In the rows, 128 means zero.
The rows of T fall into 4 groups, and each row is roughly a mix of its group's hidden directions.
T (160 x 11):
[[102 114 134 141 147 104 186 132 140 108 121]
 [151 144 159 123 120 155 108  89 139 161 113]
 [145 123 156 151 169 127 172 126 142 106 131]
 [117 132 115 138 171 138 108 138 178 136 152]
 [ 78 111 138 140 167 124 139  96 129 140 119]
 [109 116 127 175 121 127 155 119 115 173 114]
 [152 138 118 106 106 140 162 143 127  82 104]
 [120 100 153 170 135 112 126 158  92 143 122]
 [104 130 138 152 112  95 167 130 123 142 168]
 [121 137 145 123 101 129 122  63 140 148 134]
 [154 153 103 118  99 127 141 160 101 159 112]
 [157 132 106  98 106 105 164 111 143 119 157]
 [118  96 127 180 118 145 141 108 161 137 126]
 [169 126 145 137 129 121 170 149 135  94 107]
 [ 93 141 123 109 127 148 143 123 115 175 162]
 [122 155 114 101 125 159 156 132 177 118 130]
 [154 111 117 143 119 103 175 141  97 104 121]
 [120 112 128 179 144  93 158 114 115 114 139]
 [140 123 119 142 107 109  83 130 159  94 104]
 [149 130 121  72 120 107 156 108 147 129 143]
 [124 109  83  87 121 140 124 103 129 159 120]
 [125 123  93 107 155 166 151 109 107 100 119]
 [117 179 129  95  98 116 127 125 116 128 159]
 [ 86 105 121 109 150  81 124 140 143 132 138]
 [105 114 116  95  99 149 160 131 147 132  92]
 [120 124 136 106 110 115 117  86  98  84 141]
 [131 140 132 123  92  87 158  98 151 111 140]
 [114 105 131 110 106 154 137 139 174 150 158]
 [ 89  99 126 146 149 133 154 126 162  97 125]
 [ 79 166 111 113 124 127 133 117 125  99 102]
 [173 156 140 126 115 149 115 127 118 170 148]
 [138 113 114 139 163 123 112 179 132 124  93]
 [112 123 139 176  96 136 125  92 129 150 150]
 [148 147 146  88 125  85 133  96 116 128 142]
 [101 147 138 160 124  99  97 107 103  98 130]
 [ 94 134 147 112 101 161 103 131 131 114  90]
 [112 163 144  81 112 130 103 143 134 130 157]
 [140 150 139 100 151 180 126 128 157 121 110]
 [114 132  93 147 102 167 104 119 142 154 149]
 [132  96 128 145 123 125 148 110 103  75 107]
 [172 143 144  86 125 127 103 117 103 144 138]
 [126 142 166 175 111 125  95 125 112 142 112]
 [159 175 126 147 133 120 142  89 118 109 140]
 [112 123 138 168 149 102 129  90  98 132 106]
 [ 92 104 146  91 123 123 139  87 105 124 122]
 [ 89 112 149 155 120 144 121 124 179 129 135]
 [123 142 160  94 149 150 161 130 100 153 139]
 [163 132 117 158  99 119 148 122 121 105  85]
 [126 124 166 154 106 139 174 103 131 137 147]
 [110 105 135 126 150 104  97 112  88 158 145]
 [102  96 145 124  88 131 146 149 136 129  88]
 [188 136 141 115 114 136 159 115 124 144 110]
 [141 170 121 139 117 136 157 132  84 158 135]
 [132  94 115 155 126 115 121  75 102 141 134]
 [132  76 141 120 154 109 138 125 166 133 106]
 [115 116 114 109 114 110 152 121  66 121 138]
 [ 93 147  82 136 136 112 146 144 150 156 130]
 [137 140 115 104 127 131 143  91 110 156 176]
 [123 135 120 142 145 118 116 179 130 173 148]
 [113 146 149 160  88 134  85 116 124 120 112]
 [165 116 143 133 123 131 187 139 133 149 138]
 [112 119 136 157 154 125 132 138 149 173  89]
 [143 119 119  95 129 134 154 145 145  72 120]
 [177 137 147 122 114 135 151 163 137 122  97]
 [120 138 139 117 169 169 144 122 160 150 149]
 [145 130 176 101 135 120  99 140 106 157 114]
 [155 136 152 131 160 148 150 127 154  89 105]
 [ 93 110 124 106 176 142 115 135 149 142 153]
 [127 131 101 147 180 122 125  82 129 133 127]
 [110 139 105  76 137 109 139 103 146 109 108]
 [136 153 127  98 127 111 109 157  96 150  90]
 [125 109 106 114 174 120  98 110  98 147 144]
 [144  81 126 152 152 122 143 109 127 136  87]
 [141 147 123 113 109 139 122 111  82  81 137]
 [104 144 178 106 112 118 111 137 122 119 164]
 [117 107 157  98 106 111 107 141 122  87 105]
 [119 122 173 125 133 125 101 166 147 149 156]
 [143 143 130 161 138 145 129 127 182 104 105]
 [137 133 156 166 100  94 107  97 117 132 141]
 [121 108 176 139 132 120 134 120 100 123 174]
 [ 93 127 134  95 104 133 157  91 125 127 100]
 [112 113 154 149  98 150 115 114 177 119 116]
 [133 119  88 160 139 156 121 161 130 162 133]
 [145 178 122 146 141 114 116 101 100 144 151]
 [167 127 129  92 118 117 175 126 138 149 140]
 [ 96 110 147 107 134 113 136 101  94 107  94]
 [ 86 164 144 117 106 136 102 113 155 139 143]
 [176 128 155  96 123 154 143 139  99 130 129]
 [127 125 141 190 137 100 131 144 118 100 121]
 [106 128  81 150  82 111 124 128 142 119 142]
 [135 165 119 139 133 182 114 135 146 141 103]
 [147 136  98 111 124 116 162 128  94  89 111]
 [146 114 155 167 126 164 100 134 138 159 128]
 [101 150 117 128 132 155 186 117 126 128 150]
 [133 115 143  76 131 145 173 135 132 113 114]
 [ 89 118  94 129 132 123 129  78 150 123 114]
 [147 144 146 125  92 110 159 144 121  89 106]
 [118 121 151 132 166 118  92  98  93 122 113]
 [163 143 107 144 132 106 115  94 101 104 101]
 [101 114 130  83 153 103 117 142 144  94 126]
 [169 105 162 108 146 127 108 130  96 113 113]
 [173 122 154 126 124 111 154 151 111 103  98]
 [106 122 147  96 168 117  92 127 121 106 151]
 [122 144 146 110 126 141  70 122 164 127 116]
 [126  88 135 146 133 122 132 123 178 161 145]
 [142 119 135  97  97 102  93 139  95 114 108]
 [139  87 138 106  79 129 144 127 103 120 114]
 [129 117 133 142 150 119  75 106  99 126  97]
 [137 119 169 114 128 117  99 163 112 122 166]
 [168 122  89 147 119 139 160  99 116 134 115]
 [137 147 124 108  89 131 174 147 100 115 115]
 [142  94 130 122 119 146 135 106 144  70 133]
 [144 138 126 151 157 100  83  99 133 119 150]
 [100 141 155 112  95 148 154 137 166 136 146]
 [133 128 159  90  97 135 161  97 143 116 134]
 [ 93 122  94 168 112 106 108 109 119 143 141]
 [152 114 133 145 141 122  95 134 184 108 119]
 [149 131  93 144 141 116 134 109 101 177 114]
 [103 151 131 137 105  78 154  98 129 120 134]
 [126 126  98 110 120 120 123 126 107 120  64]
 [106 162 113 131  82 142 150 135 107 157 123]
 [126 146 115 143 122 148 130 171 179 147 126]
 [147 120 152 175 160 109 159 125 116 119 114]
 [135 120 142 166 137  76 154 134 146 109 121]
 [ 93 140 123 114 121 141  86 115 122 173 141]
 [159  95 144 158 125 128 160 165 143 133 134]
 [129 138 108 100 145 131 144  71 125 103 111]
 [121 153 123 171  94 105 124 114 106  99 139]
 [124 123 138 169 137 149  73 142 125 139 115]
 [121 116 126 145 123 106 145 186 116 118 161]
 [113 130 153 117 132 119 156 138 133 170 175]
 [ 95 129 140 143 129 114 145 130 106 118  69]
 [146 108 116 170 131 132 136  95 118 168 107]
 [123 139 124 101 126  90 167 109 112  91 141]
 [106 142 154 105 149 141 175 115 125 117 158]
 [163 141 131 116  82 156  92 124 129 142 132]
 [ 84  93 137 124 122 139 129 135 157 168 141]
 [134 153 156 129  84 129 152 116  97  98 133]
 [ 94 128 138  91 140 148 145 106 169 116 144]
 [145 136 157 114 148  70 150 126 114 131 116]
 [126 141 110  79 132  77 126 117 142 119 123]
 [116 137 112 103 128 127  97 122 188 113 116]
 [110 137  83 105 160 149 136 114 133 164 126]
 [ 83 125 151 113  92 134 139 133 166 134 111]
 [126 123 117 191 115 142 104 135 150 146 135]
 [140 109 180 154 129 144 125 147 157 151 118]
 [129 107 107 145 155 145  83 136 139 158 154]
 [101 147 117 151 108 129  83 112 167 128 122]
 [ 88 145 118  93 147 100 129 153 157 137 123]
 [141 156 122 163 139 135 168  86 142 127 135]
 [139 126 144 111 139 161 105 159  93 106  98]
 [149 139 137 137  95 122 154 104 106  91 159]
 [ 92 152 159 130 114 126 145 152  89 149 119]
 [178 121 108 114 107 135 163 160 137 121 127]
 [102 123 107 140 174 113 152 128  96 108 148]
 [158 118 119 134 124 167 137 120 125 165 170]
 [138 113 142 168 126 154 144 141 170 157 113]
 [100 144 128 110 154 127 111 169 164 153 125]
 [102 110  85 126  92 106 101 124 117 134 149]
 [118 135 134  99 132  94 162  86 135 134 155]]

Each list below has three rows that fit no group; the rest each fit one group, if only roughly. Name those rows in the order they come.
    Q799: [119  87 105 138 174 144 144 134 113 153 120]
    Q818: [108 123 180  98 137 117 100 123 134 102 115]
    Q557: [159 142 164 100 147 115 116 154 147 101 110]
    Q562: [109 153 111  65 132 128 135 151 121 117 132]
    Q447: [140 115 165 137 116 145 161 109 154 167 142]
    Q446: [120 152 121  88 164 112 157 162 123 115 128]
    Q745: [156 127 108 164 150 117  97 113 142 151 159]
    Q121: [102 168 109 138 112 127 125 148 144 165 159]
    Q356: [150 122 114 145  98 133 138 102 143 163 171]
    Q871: [119 157 152 136 141 115 137 139  77 156 106]
    Q328: [126 127 104 143 124 110  98 132  86 165  99]
    Q507: [125 133 127 128  86 105 144 119 174 161 122]
 => Q557, Q562, Q446
    Q628: [126 142 133 143  81 104 177 118 143 124 126]
    Q816: [109 146 116  95 165 124 165 162 133 142 129]
    Q256: [129 131  95 118 135 155 151 117 180 112 107]
    Q760: [111 107 114 147 139 115 141  86 121 128  79]
    Q379: [106 104 146 182 151 139 150 142 133 112 126]
    Q93: [110 104 109 144 162 120 156 108 126 112 170]
    Q352: [119  84 137 145 174 109 157 117 130 137 123]
    Q589: [121 154 119 116 121 116 140  86  85 126  96]
    Q662: [115 109 105 128 148  80 147 150  94 115 138]
    Q705: [121 117 117 105  92 115 173 137 138 122  89]
    Q546: [161 157 101 132 143 123 144 152 108 170 120]
 => Q816, Q352, Q705
    Q371: [125 109 114  99 120 108 147 120  88  83 134]
    Q102: [134 122 105  82 162 133 119 132  91 104 138]
    Q361: [142 124 112  67 142 128 105 115 113 106 143]
    Q893: [105 126 170 116 152 149 169 150 142 119 118]
    Q528: [146 124 131 105 124 122 115 130  67 125  94]
    Q635: [ 71 136 121 149 144 123 104 145 147 148 114]
    Q595: [118 167 138 112 131 115 154 154 130  99 169]
    Q322: [132 112  93 162 128 155 111 101 148 152 154]
    Q610: [114 131 129  93 137 138 150 108 138  82  92]
    Q410: [153 117 176  85 136 112 129 143 125 107 136]
    Q150: [106 102 120 174 121 140 141  97 119 146 158]
    Q424: [138 135 182  86 119 128 111 108 121 109 132]
 => Q893, Q595, Q150
